Look-ups in named tables: a row name and a column name give one cell, copied from the table.

Table zud
fields: dizikod, bakof, morigak, moz, pige
bir: [35.91, 49.46, 28.34, 50.92, 70.56]
ravudek: [48.57, 49.42, 64.35, 54.08, 47.70]
zul: [39.70, 52.54, 64.35, 58.84, 45.54]
dem: [48.50, 47.84, 22.11, 52.92, 78.43]
koni: [68.19, 52.54, 35.35, 51.69, 33.85]
zut: [56.95, 50.12, 43.84, 58.60, 24.77]
kanir: [56.56, 41.27, 43.31, 40.30, 52.63]
tuvuzi: [32.20, 35.41, 42.78, 42.09, 54.10]
gunat: [69.37, 20.42, 57.98, 44.58, 78.75]
bafeg: [63.60, 18.09, 28.34, 58.84, 33.51]
damu: [69.37, 45.16, 62.36, 51.00, 78.75]
manamap: [26.01, 24.12, 16.89, 49.07, 53.54]

morigak of zul = 64.35
moz of zul = 58.84
pige of tuvuzi = 54.10
dizikod of gunat = 69.37
dizikod of damu = 69.37
morigak of koni = 35.35
moz of tuvuzi = 42.09
moz of dem = 52.92
moz of gunat = 44.58
dizikod of bir = 35.91
bakof of tuvuzi = 35.41
moz of bafeg = 58.84
bakof of damu = 45.16
moz of bir = 50.92
pige of zul = 45.54
bakof of koni = 52.54
pige of bir = 70.56
dizikod of koni = 68.19
bakof of bafeg = 18.09

Table garos
	demet	viko	disiva	rapari	kat	bababet	befu	mumir	sok	dolez
siz	108	90	93	118	151	93	75	135	77	113
fupa	117	111	110	99	127	101	114	110	147	119
kel	103	78	106	80	102	160	115	125	93	104
nufen	136	76	118	86	100	147	145	112	110	110
mide	102	119	123	121	103	137	121	141	104	115
bek	118	106	104	71	107	103	106	121	113	93
paberof	120	134	132	140	84	148	126	95	92	110
ziretaf	119	120	121	129	112	142	92	120	84	95
vekabep	128	123	136	111	152	117	106	159	86	111
nud	102	174	147	117	124	88	137	193	159	110
zafi	126	82	76	84	108	158	87	103	54	100
luf	103	128	127	98	146	89	100	163	134	112

What is the viko of bek in garos?
106
What is the disiva of vekabep in garos?
136
What is the viko of zafi in garos?
82
What is the kat of mide in garos?
103
What is the rapari of bek in garos?
71
What is the demet of vekabep in garos?
128

robi.csv
,galedi,zudesa,vetaz,rik,dabonu,niku
vabote,44,99,79,104,59,78
zikev,155,66,59,124,76,104
nurofa,106,128,120,126,100,53
pibudi,47,125,164,117,119,109
bom,84,103,107,69,114,146
zupepab,68,190,64,115,70,32
sov,47,108,127,102,143,118
bogis,144,123,96,100,120,132
vefub,100,159,94,73,50,48
pif,48,124,64,108,73,60
gaz,200,119,93,98,164,125
lov,81,162,94,101,97,49
lopumi,145,158,106,125,94,99
losafo,163,56,78,133,102,127

What is the zudesa of pibudi in robi?
125
What is the zudesa of zikev in robi?
66
What is the dabonu of zupepab in robi?
70
What is the galedi of bogis in robi?
144
What is the zudesa of pif in robi?
124
What is the zudesa of vabote in robi?
99
What is the zudesa of losafo in robi?
56

sonemin:
	zuz	guse	dem	seb	kep	mab	lakaba
nere	59	74	40	37	60	65	64
vud	34	59	49	72	24	81	28
zisamel	30	48	33	58	65	64	68
zetafat	73	65	52	68	26	17	46
ginob	39	63	34	59	71	64	26
kina	35	26	64	72	38	38	63
fen	28	74	37	73	54	56	33
nofib	21	75	71	76	50	28	46
fes	64	65	77	43	45	39	31

zetafat, zuz -> 73
nere, lakaba -> 64
vud, lakaba -> 28
kina, lakaba -> 63
ginob, kep -> 71
nofib, mab -> 28
zisamel, dem -> 33
nere, guse -> 74
zetafat, dem -> 52
zisamel, mab -> 64
fen, mab -> 56

Table guki
,lubi,depesu,nid,demane,pif,zet
kipa,140,48,124,224,180,107
rov,75,166,85,43,34,89
duvibo,119,114,111,206,108,98
sisesuf,90,115,109,109,83,117
romotav,124,138,84,185,69,82
lal,83,58,119,21,138,133
zeza,114,81,114,162,124,118
tib,127,118,94,186,98,84
ravede,75,197,87,96,8,87
nefefab,89,50,114,22,141,132
meb,101,170,87,157,38,83

romotav, depesu: 138
sisesuf, nid: 109
sisesuf, depesu: 115
duvibo, depesu: 114
zeza, nid: 114
kipa, zet: 107
ravede, lubi: 75
sisesuf, pif: 83
lal, demane: 21
ravede, zet: 87
ravede, depesu: 197
nefefab, zet: 132
rov, zet: 89
tib, depesu: 118
zeza, depesu: 81
romotav, lubi: 124
kipa, lubi: 140
meb, nid: 87
tib, nid: 94
kipa, demane: 224

fozif =
cols = vuta, fone, zul, pilid, gak, zat, noz, ren, nipov
tob: [-0.46, 0.06, -0.49, -0.04, -0.15, 0.06, 0.24, 0.13, 0.11]
pogiv: [-0.22, -0.48, -0.19, -0.24, 0.11, 0.05, -0.10, -0.30, 0.22]
tisesa: [-0.19, -0.59, -0.13, 0.09, 0.18, 0.26, 0.01, 0.13, 0.30]
bibugup: [0.00, 0.10, 0.09, -0.28, 0.25, 0.34, -0.03, -0.32, 0.62]
rabogov: [0.02, -0.04, 0.15, -0.59, 0.26, 0.23, 0.37, 0.40, 0.28]
baf: [0.18, -0.33, 0.20, 0.17, -0.05, -0.19, -0.44, -0.44, -0.22]
zud: [-0.06, -0.22, 0.04, -0.18, 0.27, 0.09, -0.19, -0.25, 0.21]
befi: [-0.29, -0.37, -0.19, -0.08, 0.27, 0.12, -0.21, -0.27, 0.22]
ton: [-0.91, -0.10, -0.87, -0.32, -0.41, -0.25, -0.15, -0.41, -0.13]

zud, fone: -0.22
rabogov, nipov: 0.28
baf, vuta: 0.18
zud, gak: 0.27
befi, zul: -0.19
befi, fone: -0.37
zud, ren: -0.25
zud, zat: 0.09
rabogov, pilid: -0.59
ton, gak: -0.41
bibugup, noz: -0.03
tob, gak: -0.15
tisesa, nipov: 0.30
tisesa, fone: -0.59
ton, nipov: -0.13
bibugup, vuta: 0.00
rabogov, vuta: 0.02
Which row has the largest zat? bibugup

